In the data rows, the value 128 means zero.
Here is a table of points, one per row:
[131  87  83  65 161  86 113 175 174 159 200 125 174  69  76 151  88 136
 127 143 149 143 121 120 129 181 114 149 137  88 138 119  78 118 112 165
  31 161 124  89 123 106]
[125  93 101 157 124 169 125 127 187  60 150 164 137 116  94 171 150 148
 126 175 133  59 115 150 120 109 114   0 154 117 139 139 128 150 116 123
 112 132 140 134 214 188]
[119 158 112 147 157 163 108 167 111  66 105 134  93  40 153  93  96 158
 158 114 131 117  99 136 151 121 125 137 154  89 140 161  98 150 167  92
 170  86  89 102 134 115]
[128 201 124 145 143 113 111 139 138 147 126 149 118 148 127 112 112 117
 130 116 123 120 130 126   0 158 144 121 115 120 140 136 142 123 124 136
 155 110 132 104 138 148]
[ 34 160 136 145 120 134 162 126  80 141 101 131 133 145 136 151  83  70
  90 150 225 120  77 122 153 187 147 116  50 127 155 172 138 157 130 105
  89 118  98 158 133 214]
[109 119 143 147 202  68 185 165 164  99 126 156 101 156 114  83 145  76
 113 108 103  59 156 105 153 141 135 172 129 139 113 121 135 130 123 134
 110 160 123 136 147 182]
[122 179 126 113  77  78 148 101 174 113 139  77 108 157 136 103 140 130
 112 121  55  74  79 139 151 132 132 121  87 148 135  92 123 165  61 156
 130  94 126 126  97 111]
[112  49 116 135 126 126 103 129  92 110 145 148 160 147 121  87  64 117
 200 136 107 129 128 146 144 183 125 169 124 148 125 148 134 124 130 146
 178 130 136 120 175 131]
[150 140 102  63 127 104 132  90 142 139 107 186 142  75 179 113 107 148
 134 123 191 114 112 138 128 162 115 127 136 127 137 108 108 106 101 124
 150 139 131 234 161 104]
[146 121 124 131  88 121 143 112 160 165  69 181 190 125 132 104 111 148
 115 159  76 140 126 133 130  95 139 165 167  84 163 143 143 111 165 115
 116 131 158 123 156 152]
[123 178 130 137 156 185  96 144  88 132 130 122  98 107 119 100 182 136
 129 152  80 116 147 189 137 156  88 118 127 182 170 137 131 100 150 182
 120 145  86 153 144 117]
[138 102 114 121 109 118 119 166  84 165 167  97 134 164 139 109 132 203
 106 117 120  85 103  22 119 119 113 131 158 139 158 179 127 126 128 111
 134  96  72 153 135 130]
[125 187 117  96 100  82 131  99 120  66 114  77 137 207 129 137 104  94
 155 146 109 125 138  90 140 134  87 106 172  83 165 138  32 145 136 129
 101 175 125 142  93 110]
[174 168 100 108  92 136 116 136 120 197 135 165  76  35 115 132 146  99
 181 170 110 170 124 124 133 110 115 131  97 136 156  68 110 150 123  64
 138 137 110 107 154 182]
[108 144 129 190 124 114  70  99  89 191 131 140  86 153  74 115 127 136
 166  92 130 104 136 120 162 124  91 138 165  80 112 127 124 102 134 128
 114 100 118 149  82 181]
[123 129 139 106 131  69  94 127 144  38 118 168 100 177 125 156 153 129
 187 102 158 124 118 134 148 108 106 168  94 113  82 126 118  99 158 119
 159 113 128  97  89 181]
[124 124 114 125 124 123 133 144 142 194 117  70 135 168 155 151 133 218
 107 163 110 108 134 141 123  81 114 132  90 116  40 132 110  87 129 114
 163 194 122 165 191 174]
[105 121  75 172 108 107 118 160 132 120  90 179 118 112 203 146 141 132
  97  70  81 130 135 127 108 164 102 145 176 141 113  48 111 105 135  67
  97 103 133 114 139 127]
[125 121 136 123 109  93 161 102 128 111 115  99 116  85 113 107 138 106
 129 123 130 100 140 120 117 156 187 150 109  88  63 136 118 145 170 186
 122 136 143 109 137  79]
[255 120 119 163 174 106 161 180 133 125  93 116 118 155 142 184 143 111
 132 130 160 125 139 125 146 134 118 126  69 115 149 162 144  89 155 122
 142 109 120 138 130  97]
[144 136  28  82 156 160 114 164 127 114 112 122 130 159 181  78 115 139
 139 148 136 129 104 116 132 141 173 119 140 137 127 134 162 147  67 150
 130 118 185 131  29 158]
[106 117 149  88 111 120  71 150 143 149 125 116 113 148 191 106 126 135
 213 133 209 100 116 140 108 113 100 103 137 169  94  85 183 124 146 141
  55 135  89 123 112  86]
[132 124 113 189 118 149 148 134 103 155 138 150 109 137 145  98 138 123
 131  69 166 160 128 124 129 152  98  81 130 134 103 124  71 166  58 139
 204 167 135 124 114  99]
[119 116 151 185 125 151  56 143 117 110 158  94 136 113 120 192 147 133
 139 108 124 117 185 109 152 204 169 160 148  88 142 127 184 148  86  82
 134 171 198 128 167 107]
[149 181 132 177 155 165 159 107 163 108 149 134 163 143 114 117 134 133
 165 152 109 151  89 126 132 105 150 168 137  98 106 129 134 135 126  99
  90  94 154 119 116 117]
[ 90 160 148 111  92 115 125 127 159  82 110 114 135 112 144 139 169 148
 149  98 147 160 167  97 136 122 159 141 153 105 148 177 155 138 135 213
 138 129 102 135 140 155]
[116 149  85 115 129  79 100  85 112 117  79 104 104 114  59 135 127 126
 109 142 142 101 146 162 135  99 150 112 100 181 102 164 124 103 160  80
 132  83 151 146 128  70]
[100 115 119 143 139 124 118 151  88  67 145  96 148 118 132 114 103 105
 117 189 139 164 137  87 114  23 185 147 111 129 125  80 118 132 103 131
 144 203 137 140  80 173]
[157 133 135  76 159 105 127  84  39  96 129 122  92 161 133 147 106 161
  80  91 127 112 167 168 123 132 144 146 140 151 176  71 102 154 159 173
 143 121 118  83 159 173]
[110 135 189  86 147 128  99 169 137 152 101  90 109 150 154 138 103  76
 115 160 111 134 140 165 161 127 162  89 179 101 132 119 120  93 122 146
 174  33 172 157 126 142]
[121 156 149  92 158 112 117  86 160 140 195 114 103 105 154 151 134 183
  92 183 144 182 112  93 160 191 108 139 142 169 134 137 133 124 123  57
 162 136 103  62 137 108]
[ 71 113 107 136 155 152 145 100 136 140  97 169 124 154 145 125 223  90
  89 190 146 167 136  76 113 108  92 123 134 124 119 164 106 116 139 129
 120 101 140 101 147  50]
[149 137 119 118 129 150 119  89 153 125 155  30  76 114 125 109 135  58
 124 141 111 143 126 122 103 179  69 143 154 124 135 112 183 115 153 121
 138 157 112 182 116 151]
[132 120  96  56 158 223 124 137 106 148 128 102 193 161 115 118 171  56
 126  81 137 162 155 141 124 116 103 130 132 122 104 140  91 111 150 100
 133 121 127 136 146 136]
[143 138 156  98 131 175 171 133  76 166 117 146 140 126 107 139 162 183
 148 160 124  64  91 103 113 116 102 134 145 121 119 124 154 159 138 145
  87 129 203  72 135 120]
[ 96 104 205 141 165 148 158  97 153 146 160 128 229 105 131 116 105 144
 128 104 108 127 142 111 123 172  95  91  91  92 160  72 136  84 171  91
 167 145 110  91  50 114]
[122 107 155 144 188  89 108 115 140 181 186 131 112 123 170 104 113 120
 154 123 106 101 143  82 129  78 136 112 100 170 163 206  86 135 155  96
 128 145 196 145 142 111]
[100 165 151 131  93 123 158 157 117 141 128 160 123 138 110 139 168 139
 123 108 129 107 111 184 145  87 134 126 127  82 194 133 176 107 117 111
 136 210 182 132 105  89]
[131 129 127 161  73 105 118 221  84 105 202 139 153 130 151 120 132 118
  66 156  85 132 118 188 131 121  87 145  79 109  73 166 116 162 168 132
 122 100 134 163 144 104]
[134 150 102 140 101 186 116 134 168 150 137 164 105 218 131 130  41  90
 139 117 127 130 105 152 157 109 131 124 102 126 155 116 154 147 146 119
 160 149  83  76 188  65]
[ 85 143 172 121 163 116 173 160 137 167 110  97 120 108 134 182 128  91
 187 127 110 133 151 109 145 111 127 123 117 106 118  76 114 198 116 190
 133  97 104 143 157 107]
[128 127 110 117 186 147  70 113 129 130  83 141 127  99 135 112 127 138
  57  81 123  87 104 138 132  85 154 120 128  48 112 124 178 152  90  88
 108 131  26 111 119  95]
[107 113 151  94 136  78  83 141 133 112 132 146 144 138  45 122 140 161
 119 100 106 182 162 114 140 113 113 105  60 137 147  99 148 133  85 152
 144  69 156 150 119 110]
[ 99 101 105  83 138 114 240 132  87 131 123 106  87 116 122 174  90 126
 159  87  65 120 134 146 135 105 136  89 136 164  86 162 155  71  69  85
 126 117 102 104 145 133]
[ 99 104 113 104 125 137 156 161 171 117 107 154 100 123 137 155 163 181
 117 102 101 191  98 174 112 149 134 140 132 148 149 155 133 149 151 120
 104 171 134 137 100 156]
[119  71 171 174  92 121 157 185 164 125  91  94 115  93  92 114 120 133
 116 123 167 155 111 154 105  93 137 109 183 156 146 117 106 132 166  96
 118 142 136  85 106 125]
[120 157 104 119  97 146 152 143 141  92 120  97 103 100  97  52 104 148
  91  83 195 145 159  94 167 124 125 129 103 113 123 103 156  72 152 179
 140 107 176 108 176 157]
[174 146 168 167 148 152 167 133 118  84 136 155 165 138 116 111 130 177
 142 104 179 126 115 131 110 111 132 150 176 162 125  74 129 134 113  77
  95 111 144 194 152  99]
[140 156 140 120 102 147 107 144 133 158 142 164  99 165  73 144 158 139
 129 119 106 144 114  78 157 162 255 113 145 167 105 101  94 104 163 165
 116 138 100 159 113 128]
[109 110 131 183 124 142 153 137 175 168  85 120 150 127  72 157 118 143
 105 155 175 136 148 181 120 104 108 233 155 161 145 152 117 123  54 144
 135 119 104 140 124 120]
[131 114 102 169 169 121 126 125 101 132  90 146 122 117 121 145  74 136
 131 197 109 148 106 123 122 181 107  98 154 156  97 105 143 144 179 169
 186 153 126 161  81  75]
[117 149 114 172 103 156 122  93 124 129 143  92 214  95 153 174 104 160
 146 101  82 124 131 161 117 109 145 135  58 160 114 173 110  83 144 133
  93 120 140 160 130 116]
[145 132 130 171 124  84 125  93 105 135 140 110 156 124 157 105 169 102
 134 171 157 107 118 170 150 130 154 117 144 121 157 130  83  50  75 188
 103  99 104  46 108 141]
[149 135 120 128  64 152 152 116 130 132 139 180 129 135 155 110 107 133
 128 169 134 125 255 116 130 136 117 108 126 139 117 136 161 178 121 104
 104 116  87 110  78 127]
[119  53 144 122 121 135 169  74 110 120 216 152  80 149 119 128 140 124
 112 169 130 190 102 154  83 103 157 156 159  82 140 138 139 120 108 120
 114 119 128 166 125 103]
[132 148  83 136 129  70 150  92 115 128 132 113 231 149 119 121 194 100
 143  90 149 160 115 145 149 144 159  95 175 158 113 132 183 187 157 125
 169 112 117 122 137 176]
[160  96 181  82 143 174  99  63 191 163 146 111 126 132 121 128 107 148
  96 116 168  97 148 158 136 137 124 150 134 143 107 142  85 194 145 107
 127 149 173  99  77 133]
[190 132 255 110 112 136  95 132  92 100  70 145 130 119 121  90 108 118
 113 135  82 197  88 106 120 166 109  97 114 147  76 158 132 125  68 119
  94 170 109 109 156 144]
[146 100 128 101  70 188 100 144 114 106 143 152 142  77 123 199 126  52
 115 123 124  38  82  72 110 112 114 172 139 179 122 128 129  93 121 138
 186 124 111 128 107 121]
[132   1  97 124  94 144 124  70 123 114  68  86  90 144 131 109 165 131
 143 138 119 124 110 116 130 148 133 139  58  96 175 102 111 161 122 130
 107  99 124 148 128 132]
[146 134 131 150 135  92 108  89 132 134 160 136 108  93 170 152  89  95
  82  55 119 173 116 115 153  34 106 114 120 155 130 129 162 126 143 207
  77 130 158 135 119 157]
There is one direction along which these points spread out most. How far along it is each point below, from 0 to 99? The average is 50, and the first point in the table lies past the average. One standard deviation of the points above along it is 16.
[149 135 120 128  64 152 152 116 130 132 139 180 129 135 155 110 107 133
 128 169 134 125 255 116 130 136 117 108 126 139 117 136 161 178 121 104
 104 116  87 110  78 127] 60
[150 140 102  63 127 104 132  90 142 139 107 186 142  75 179 113 107 148
 134 123 191 114 112 138 128 162 115 127 136 127 137 108 108 106 101 124
 150 139 131 234 161 104] 59
[ 71 113 107 136 155 152 145 100 136 140  97 169 124 154 145 125 223  90
  89 190 146 167 136  76 113 108  92 123 134 124 119 164 106 116 139 129
 120 101 140 101 147  50] 64
[144 136  28  82 156 160 114 164 127 114 112 122 130 159 181  78 115 139
 139 148 136 129 104 116 132 141 173 119 140 137 127 134 162 147  67 150
 130 118 185 131  29 158] 33
[190 132 255 110 112 136  95 132  92 100  70 145 130 119 121  90 108 118
 113 135  82 197  88 106 120 166 109  97 114 147  76 158 132 125  68 119
  94 170 109 109 156 144] 58
[157 133 135  76 159 105 127  84  39  96 129 122  92 161 133 147 106 161
  80  91 127 112 167 168 123 132 144 146 140 151 176  71 102 154 159 173
 143 121 118  83 159 173] 23
[146 134 131 150 135  92 108  89 132 134 160 136 108  93 170 152  89  95
  82  55 119 173 116 115 153  34 106 114 120 155 130 129 162 126 143 207
  77 130 158 135 119 157] 26
[123 178 130 137 156 185  96 144  88 132 130 122  98 107 119 100 182 136
 129 152  80 116 147 189 137 156  88 118 127 182 170 137 131 100 150 182
 120 145  86 153 144 117] 51
[122 179 126 113  77  78 148 101 174 113 139  77 108 157 136 103 140 130
 112 121  55  74  79 139 151 132 132 121  87 148 135  92 123 165  61 156
 130  94 126 126  97 111] 20
[125  93 101 157 124 169 125 127 187  60 150 164 137 116  94 171 150 148
 126 175 133  59 115 150 120 109 114   0 154 117 139 139 128 150 116 123
 112 132 140 134 214 188] 64
[134 150 102 140 101 186 116 134 168 150 137 164 105 218 131 130  41  90
 139 117 127 130 105 152 157 109 131 124 102 126 155 116 154 147 146 119
 160 149  83  76 188  65] 62
[123 129 139 106 131  69  94 127 144  38 118 168 100 177 125 156 153 129
 187 102 158 124 118 134 148 108 106 168  94 113  82 126 118  99 158 119
 159 113 128  97  89 181] 22
[109 119 143 147 202  68 185 165 164  99 126 156 101 156 114  83 145  76
 113 108 103  59 156 105 153 141 135 172 129 139 113 121 135 130 123 134
 110 160 123 136 147 182] 28
